Each named move below is a turn or a mirror, shown by a few rows before and after it. Which moves, in which order, take the first row of each later pair to the second? The first pair is answered.
move Visi:
[-2.42  1.25  0.11  1.68  1.70  3.82 -1.30  1.52 -1.48 -0.63] |-> [-2.00  1.39 -0.35  0.81  1.09  3.55 -0.76  1.50 -2.33 -1.47]
[-1.06  0.92  1.83 -0.30  0.87  0.81 -0.89 -0.59 -0.67  0.37] |-> [-0.64  0.87  1.78 -0.95  0.28  0.84 -0.50 -0.30 -1.59 -0.15]
[-0.19 -3.23  0.30  2.28 -0.99  0.36 -0.54  0.95  3.94  2.16] |-> [ 1.03 -1.54 -0.18 -1.38 -3.55  0.14  2.32  3.11  0.21 -2.08]
[-0.31 -0.19 -2.05  0.65  0.98  0.78  0.30  0.07  0.42 -0.38] |-> [-0.14 -0.08 -2.02  0.46  0.82  0.69  0.42 -0.02 -0.02 -0.76]
move Vub:
[-1.01  1.00 -0.51  1.41  2.33  2.03  0.31  0.76  0.40 -0.79] |-> [ 0.49 -0.29 -2.08  1.40  1.32  0.42  1.46  0.16  1.54 -1.24]
[-1.14  0.41 -0.02  1.23  0.52  1.11  0.19  0.60  0.77  0.39] |-> [-0.74 -0.01 -1.11  1.23  0.31  0.45  1.03  0.01  0.95  0.03]
[ 0.57  0.73  1.67 -0.14 -0.21 -0.33 -0.67 -0.02 -2.17  0.06] |-> [-0.35  0.86  0.56  0.40  0.91  0.39 -0.61  0.15 -2.50  0.04]
[-0.80 -0.29 -0.86  1.38  0.67  1.13  0.55 -0.09  2.46 -0.59] |-> [ 0.03 -0.95 -1.13  1.00 -0.58  0.09  0.98 -0.02  2.40 -0.51]
move gif:
[ 0.48 -1.21 -3.08 -1.31  2.13 -4.19 -0.41 -3.52 -2.65 -0.32] |-> [ 0.41 -0.35 -3.96 -0.21 -2.95 -0.13  2.85  1.38  1.17 -4.04]
[-0.80  1.80 -0.36  0.07  0.58  1.50 -0.07  0.84 -1.24 -1.24] |-> [-0.26  0.51 -1.12  0.01  1.90 -0.32 -0.56 -1.05 -1.58 -0.05]
[-0.86  0.15  0.86 -1.13 -0.56  1.00  0.99  0.94 -0.70 -2.41] |-> [-0.66 -0.65  0.74 -1.62  1.86 -0.99 -0.20 -1.17 -1.87 -0.72]
Now pairs of rows:
(2 to 3 moves a pair)
[-1.17  0.75 -0.06 -0.88 -0.54  2.75  0.55  2.18  1.42  1.21] |-> [-0.81 -0.22 -2.33  0.10  1.01  1.75  1.02  1.20  1.81  1.33]
gif Vub gif
[ 1.35 -1.05 -2.06  0.49 -0.80  2.10  0.51  1.02  4.24 -1.47] |-> [-0.43  0.69 -1.50  0.14  4.56  2.13 -2.07 -0.71  0.25  0.07]
gif Vub gif
[-2.19  0.60  2.03  1.92  0.29  1.62 -1.49 -0.03  0.85  0.83] |-> [-0.78 -1.15 -0.46  2.40  0.88 -0.63 -0.54 -2.44  1.44  1.16]
gif Vub
[ 1.39  0.90 -3.49 -3.23  1.99 -1.46  1.65 -2.21 -3.65 -0.63] |-> [-0.38 -1.45 -3.69  2.68  3.02  0.62 -0.08 -2.41  2.96  2.80]
gif Visi
[-2.33  1.02 -1.36  1.93  3.06  2.91 -0.92  0.43 -1.56 -0.39] |-> [-0.07  0.28 -4.31  0.63  1.64  1.07  1.63 -0.06 -1.42 -2.27]
Visi Vub
[ 0.12 -0.06 -1.85  0.47 -1.18  0.42  1.29  0.97  0.69 -1.15] |-> [-0.09 -0.03  1.04 -1.08 -0.08 -1.04 -1.18 -0.73 -1.88  1.32]
Vub Vub gif
[ 0.67 -0.22  1.80 -0.62 -1.94 -1.17 -1.06 -0.15 -1.02  0.09] |-> [ 1.71 -0.58 -1.47 -0.61 -1.07 -1.78  0.43 -0.68 -1.51 -1.02]
Vub gif Visi
[-0.91 -0.51  1.08  1.91  1.97  0.84 -0.61 -0.53  0.40  2.26] |-> [ 0.23  1.01  1.29 -1.19  0.57  0.11  0.57  0.00 -3.51  0.34]
gif Visi gif
[-1.07  0.06  1.75 -0.91  0.63 -0.27 -1.40 -0.41 -1.13  0.69] |-> [-1.79  0.62 -0.05  0.43 -0.23  2.04 -0.25  1.50 -0.09 -0.92]
Vub gif gif
[ 0.93  1.96 -3.90 -0.44  0.51  0.45  1.94  1.59 -0.88 -2.39] |-> [ 2.04  1.95 -0.36 -2.36 -2.70 -0.43  1.63  2.26 -1.42 -2.08]
Vub Vub
[ 1.44 -2.00  0.37 -1.39  0.81 -3.40 -0.74 -2.23 -1.32  2.16] |-> [ 1.35 -0.60  2.02 -2.04 -3.97 -0.66  0.95  1.40 -0.42 -0.63]
Visi gif Vub
[ 0.66  0.40  0.05 -1.22 -3.54 -0.02  1.74  1.78 -0.13 -2.61] |-> [-1.79  2.21  1.00  0.14 -0.46  2.55  0.14  2.45 -0.85 -2.22]
Vub Vub
[ 0.70 -0.47  2.29 -0.45  1.66 -1.34  0.17  1.05 -0.74  2.33] |-> [ 1.65 -0.20  0.71 -0.91 -1.06 -0.66  2.63  2.58  0.06 -0.04]
Visi gif gif
[ 1.43 -0.17 -1.97  0.92  0.17 -2.29 -0.76 -0.68  1.72  1.54] |-> [ 1.37  2.14 -0.26 -1.27 -1.86 -0.77  0.40  1.84 -0.67 -1.11]
Visi gif
[-0.42  0.78  0.95  0.02 -2.08  2.07  1.15  2.03  0.72 -1.37] |-> [-0.13  0.75  2.02 -1.90  0.82 -0.51 -0.91 -0.51 -2.95  0.63]
gif Visi
[ 1.32  0.09  0.75 -1.82 -0.36 -2.46 -0.68 -1.31 -1.99 -3.08] |-> [-0.67  1.06  1.07 -1.13  1.83 -0.57 -1.57 -0.81 -2.56 -2.76]
Vub Vub
[ 1.13 -1.13  2.99 -0.14  0.32 -0.10  1.21 -1.17 -2.90 -0.65] |-> [ 0.30 -1.25  2.12  1.53  2.42  0.45  0.16 -2.00 -1.91  0.68]
Visi Vub
[-3.77 -0.29  1.14  2.39  2.78 -0.41 -0.99 -0.24  2.70  1.67] |-> [-0.76 -2.22  2.36 -0.07 -1.99 -3.32  0.65 -0.16  3.36  1.59]
Vub Vub Vub
[ 1.67  0.22 -1.73 -1.04  0.26 -1.56  0.72 -1.56 -1.56 -1.23] |-> [ 0.77  0.25 -1.43  0.83 -1.54  1.45  1.19  1.16  2.11 -1.50]
Visi gif
[ 1.18  1.74  1.33 -1.40 -1.33 -0.21  0.14 -0.13 -3.74 -0.79] |-> [ 2.21  0.25  0.77 -1.29 -1.15 -2.31  0.06 -1.58 -2.85  0.36]
gif Vub
[-1.36  0.38  0.10 -0.44  2.79 -1.13 -1.27 -1.65 -1.53  1.65] |-> [-2.19  2.12  0.91 -0.15 -0.56  2.51  0.50  1.88 -0.37 -1.18]
gif gif
[ 1.66 -0.35 -0.54 -1.63 -0.93 -1.82  0.99 -1.01  0.47 -0.92] |-> [-0.03  1.69  2.34 -1.83 -1.20  0.49  0.12  1.33 -0.49 -0.65]
gif Vub
[-0.29 -0.64 -1.39 -0.41 -0.07 -0.58  2.94 -0.40 -0.91 -2.96] |-> [-0.15 -2.60  0.11  1.16 -0.03 -1.90  1.29 -1.59  1.88  0.28]
Visi Vub
[-1.18  0.55  0.48  0.41  2.12  0.83 -1.50 -0.23 -0.98  0.63] |-> [ 1.69 -1.33  0.12 -0.88 -1.13 -2.22 -0.11 -1.10 -0.02  0.71]
Vub Vub Vub
[ 0.18  0.68 -3.24 -0.89 -0.47  0.50  1.59  0.26  0.66 -3.03] |-> [ 1.08 -1.04  1.18 -0.85 -2.81 -1.17 -0.11 -0.52  2.95  0.65]
Visi Vub Vub
[-1.71  1.38 -0.06 -0.78  1.04  2.12  1.55  1.82 -1.08 -0.29] |-> [-1.65  1.26 -0.83 -0.98  2.25  1.02  1.36  0.84 -1.67 -0.01]
Vub gif
[-0.07 -0.73 -2.26  1.39  2.22  0.52 -0.45 -0.48  0.62  0.46] |-> [ 0.41  0.55 -1.69 -1.22  1.63  0.09  0.25 -0.37 -2.42 -1.03]
Visi gif gif
[ 0.05  0.94 -0.50 -0.68 -2.73  1.65  2.55  1.72 -0.19 -2.91] |-> [ 0.37 -1.81 -2.95  1.66  0.29 -0.60  1.00 -1.79  2.37  0.40]
gif Visi gif
[-1.05 -1.16 -1.39  3.24 -0.26  1.78  0.11  1.51  4.57  0.59] |-> [ 1.25 -0.85 -1.89  0.51 -3.95  0.51  2.90  2.43  2.95 -1.75]
Vub Visi
